Rotation paths and how fast each direction turns (degrees each step)
Each turn is a multiple of 5 degrees from 10 to 175, or 0.
Each row of a path follows its step; steps can be skipped.

step 2:  -61  104  260  117   46   91  -28 -149 -330 -220   49   78  -82  -22   15  -25   -9 -114  -83  -42  152   33 -173   21 -303 -154 -329   31  124   21  287 -293 -174  114  -74  -21 -231 -216   97  248 -158    9  207 -132  167   49  -94 -128  -83   91  186   68  -93 -155  107 -284 -152  -88 -373 -265  176  222
step 3:   96 -187  112 -346  -57 -111 -296   21 -127  289   89  168 -117  128 -355  107   87 -223 -235   13   31 -174  -56  158  184 -200  -67 -202    9   89 -114   29 -141  282 -135    7    3   41   88  201  142   87  203  -41   40  -56  131   31 -528  126  -17  -92   64  135   33  -93 -216 -298  -63  144  153  -72
step 5:  -52  236 -134 -146  -41 -139 -175 -205 -125  105 -161  238  -11  -99 -182  -14 -120 -377 -214  113    0  127 -408  -58  -66 -172 -381  -87   29  110   96 -321 -112  -64 -240 -128  -78  104  -17  213  160   26  119  129  110  -34   50   67   25  125    5 -175    2  157   33  214 -238   88  228  123  321 -175
step 6: -247 -362  346   99  168  231    5 -151  -43   38   11   65 -303  -34  -18   22 -208    5 -141  127   20 -159   -8  -16 -213  -19  -90  -33 -103  190    3 -348 -270  142  -76  -50 -130   92  314  172 -259  -98  261  110 -149  209 -185  -28  -22  -31  178   18   -4  -68   13  -15 -191 -247 -237  -93  277   56
step 7:  195  -89 -160  -21   10   54 -235  160  -25 -121   50  104 -118  -94 -325   87  169  -55  -38  -19  112   83 -186  300  -66 -199 -227 -180  258  147   63  -29 -242  292  131 -112 -294  -42 -197  227  139   -8  223   10  140 -247   96  120 -228  -73  207   91  167  131  -75 -152 -409 -114   22  -14  165 -113
step 8:  172 -352  161   26   49   74 -151 -167 -145  178   81  373   71  -16  115  140  -10  255  -51  189   69 -182 -321  153  131 -313  -11 -132 -252  -46   -7  -19    9  221 -236  357 -270  301   81  183  -23   68  -18  185 -214   32  -16  -53  128  164   16 -173   40   17   56  109  -71 -160   30  -43  257  -88
step 12:  238   45  -16 -156   -9 -119 -305 -237  -27  -59  128  286  -69   78   59  -88  203   16  -59  187    7 -222 -234  213  -90 -265   65    2 -345  263  -15  -70  129  288   91  -35 -273  181 -162   84   32   96   53  247 -151 -267 -214  127  -24  -53    3  -91  187  245   34   89   45  -79  303 -101  267  -71
step 13: -136  -16   63  107 -202  348  164 -244  -25  180 -155  351   12  -18  100  -69 -238  230  -84  200   -7   28 -147   44   69 -270 -102  -61  150   -5    7 -131  -62 -261   98  -95 -327  271   24 -133  136 -338  175  222 -118  314   59  155   -8  -98  -49   10   -6   84   29   47 -252   38   88 -131  345   28
step 14: -101 -108 -310   72  -78   40 -158  -89  -55 -112   91 -107 -200   33   19  -31  188   69 -304   18  264   99 -170 -155 -248 -130 -259    0  -91   81   56 -291  218  179   34 -378 -137  -73 -254  274 -221   41  -52  214   71   75 -228  165 -134   15   46  167   61   23  174   33  -32 -116 -138 -152  420  -60
Speeds:
 -4  12 -12 -42 -51 -27  63  28  -2  20  25  50  41 -11  12 -14  44  13  16  20 -56  13  32 116  24 -12  22   6   0  62  27  21  -4  41 -15  56   2 -58 -28  56  -9  59   8  29 -43  57  92 -33  18   3  51  44  62  51  13 126  32  -4  11 -50 -33   5
90
 82  49 -38 -79  37  43 -39 -38 -17  14 -11  25  39  27  27  -3  33   4  25 -50 -32  -2   2  13 -28  38 -26 -43   5   0  86 -67 -18   7  50 -48  23  48 -18 -10 -21   6 -65  45  45 -89   3 -78  30 -19  93  34 -11  53  30 -30 -21  39 -12  10 -18  85
145
  57   17  -11   10  -34  -31  -15  -28  -58   46  -50  -10   30   26   14   -7   73  -22    8   18   16   -7    2   17    5  -14  -55    3   11 -116   26    9   68   13  -69   51   41   -1   28  -48  -18   -4  -26  -53   53   -4   64  -35 -104   -3   -5  -24  -20  -51  -15    8   68 -102  -68  -41   -9   10
55
  15 -108  -34  -55   -6  -17  -65   34   21   26   66  -31  -27   24  -30   52  -38   13    9   30   88   21  -15   74  -18   -5  -18   50   11   46  -95   29   -3   -8   41    3   17  -82    7  -26  -11   51    6   24   14  -67   45  -20   -6  -21  -13    6  -35  -25  -12  -27  -35  -14  -63  -25  -26  106
90
-44 -31  20  30  -8  28   8   7  53  16   6  34  -5  -1 103   4 -54  11  18 -42   2 -43 -50  44 -75  34  34  50  -9  -5  28 -66  71  21  65  77  16 -22 -26   2  65  18  48 -42 -24 -33 -20 -82 -36  34  56 -16 -44 -24  12 -30  37  43 -44 -36  35 -86
175
 57 -13   8  20  39  58 -44 -92 -23   6 -55  81 -45 -32  -2  77  16  28 -80 -16 -38  20  43  12 -14 -14  48  41  23   4 -22  38  60 -64  44  26 -46  21 -18  20  32  80 -25  -1  47  16  46  43  25  17 -58 -40 -57  87 -42  10  40  13  -3  -1 -34 -14
85

step 0:  -76  115 -121   82  188   62  199 -103 -167  249  -13  162 -254  -95   12 -223 -280  -15 -180    8 -211 -122   41 -182  141  -75  -94 -180 -112  -89 -102   89 -312  101  130 -364 -199  191  147  -69 -269  143   99 -147   62  -87 -140  -22  178  240    2   48  236  -39   44 -258  213  106 -283  -35  -40 -105
step 2:  107 -282   68 -267  -18   55  -22 -121   13  143  -78  122   86 -188  -75  -48  104   30  115  134  437  -48  231  215   -8   99 -292    1   15  -74 -244    4  131 -194  103 -149  -84 -175  -37   73  126   54 -204  330 -174   99  193  -66   21  360 -184  185  224   29  -96 -101 -293   11   33 -193   74  105
step 4: -167   94 -140 -145  -15  -14 -184  -93  -29   62 -167   -9 -431    9  -83  204 -197  166 -215  -46 -262  -83   -9  -68 -285  254  -83   89  -43  -19 -126 -114 -372  129 -255    7    1 -409  -34   31 -101  -53   30  -87    4  369  -78 -168  -62 -128   44   95  134 -234   49 -202   43   15   83 -102  -94 -217
step 7:  129  -65 -120  -35  -96 -160 -111   97 -112   42  231  157  -99   11   66   68  -47  181 -240  135    2 -135   95 -162  103  -27  -48  145 -239  117 -196 -148  -81 -268  225 -283 -299 -112  230 -208 -417  -97  -51   20  196   33 -453  -32 -103  -69  -13   86  147  -60   71   24  -92  -72  -91   53  113 -310
step 8:  147  164  -31    9  122  -46  -16  131  -93   88  -72  -73    4  220   13 -164  -18 -336   67   63 -190  164  -88   -3   -3 -241 -372   76   70   56  -75 -152  -65  239 -202   38  -94 -215 -414 -199  -97  245 -158  120 -236  129  -12 -220  -50   41  176   35  108 -300   63   91   -8   20  -77 -318  309   11
step 9:  -25 -172  -61 -125  156 -132  111   45 -134  -68 -290   98 -172   -2 -515 -105  124   18  137   90  289   25 -149  -97   91  295   49 -132 -270  -99  -38    2  115 -158  101   84  -45   41 -102  100  478  -72   96   96 -100  206   -1 -318  -24   67  -53 -174  129  130  127   98 -247   14  109  -20  110 -101
step 11:   55  179  146   -7  109    8 -203   24  -63  181 -156   41 -317  -93  139   52  -69  -17 -198   64   47  -85 -241 -312 -104 -293  -35 -135 -259    0 -109  -69  -33  313 -415  108  -97 -363   74 -217   62  -70 -107  -71  157 -235  -22  143  110 -101  -75   78  284  -23  -29   -7   -2   60 -144   82   83 -287
step 14:  181  -93 -165   42 -318    6 -114  313 -246  -71  -15   63  -79  -31  175  -23  -71  375   26 -198   36  106   22 -157   17 -169 -328  175 -166   49    2  221  249  -13 -122 -122 -174   25  -37 -100   92  270  -47  -71  -44  105 -132  -66 -116 -131 -369  159  147  101  217  -98  -23 -164 -271  133   83 -215
step 15:  -73  218 -157  166  -22 -262  206  141  -69    2 -276  147 -111  -10    3  236  -77 -229  -44  216 -126  319   65   55   83   83 -151   23  -17  -31  -10 -363 -319   47    6  171  -32 -163 -204 -108  251  -76 -261  -38  169 -238  -51  -81 -365   79  148  -52   50 -186   97 -105  132  -44 -191   57   39  -84
Speeds:
 21 -70 -50  50  -6  42 -27 -20 -31  75   8  58 -84 -65  21 -39 -19  67  55 -39 -22 -95 -17  23  21  39  67  40 -41 -21 -39  18  18 -16  -3 -11 -60  44   2 -25   0 -46  36 -15 -10  -3 -18  -1 -18  44 -10  34  46  80  58   5 -97 -12 -20 -35  13  16
155
-29  11 -41 -87  12  73  62 -15  19 -55  13 -35   7  -9  -9 -39 -55  19   2  -2  21  -2   7   8 -31 -20   7 -24   7 -49  42  24 -32  61 -41  30  19 -48  88  24  21 -72 -58 -29 -39 -51  39  -5  65  68 -55  89  16  44 -42  23 -45   4  38 -28  52 -66
40
 -5 -32   9  -7 -46 -59  19  47   9  23 -23  72 -57  49 -25  47  62  59  17   2 -16  -8 -56  15 -81  56 -64  40 -47  12  82 106  27 -12  53  25  78 -40  35   0   9   3  17 -17 -43 -32 -19  27  61 -73  31  -8  28 -16  -5 -31 -40  -6  29 -15   9 -49
140
-57 -47  48 -23  29  63 -43   2 -39  39 -25 114  59  57 -46 -13  70 -19 -39  61  31  43  43  20 -47 -20  14  27  13 -19   3  11  -7  43  29 -42 -30  60  -3  58  33 -62   1  -4  -6  38  -2  27  14 -55 -92  43 -51   1  40  54 -27   8  -2  25  17  64
100
 60 -28  41 -22  43 -25   2  30  21 -36  30  39 -53 -91 -62 -58 105 -32  -8 -47 -17  -3  23   2 -35 -19 -22   3 -83  46 -82 -22 -56  46  11 -46   2 -58   8  13  -7  26 -27 -28  -6  67  -2 -57  16  39  27  11 -79 -22 -21   7 -37  29 -45  13  12 -70
10
-65 -45 -14 -83  54 -23  25  94 114   4  27 -35  70  15 -15  29   0  -4   5 -72  24 -16  23  46  14  15  36   5 -67  -1 -60  -6  12 -21  40   9  64  10 -15 -55  37  51  47  55  27   1  56  21  13   0 -57 -26  32  47  55   7 -11  60  -1 -39  16  36
100
 -1 -59  12 -46  -3 -27  -6  37 -69 -44  28 -12 -64  32  71  13  39 -47   3  65 -40 -40  -2  29 -58 -24  37 -32 -19  13  14  18  29 -28  16 -17 -44 -83  52 -10 -13  10  13   8 107   4  56  19 -46  34  31  21  17  -8 -60  58  27 -22  17 -43  74 105
80
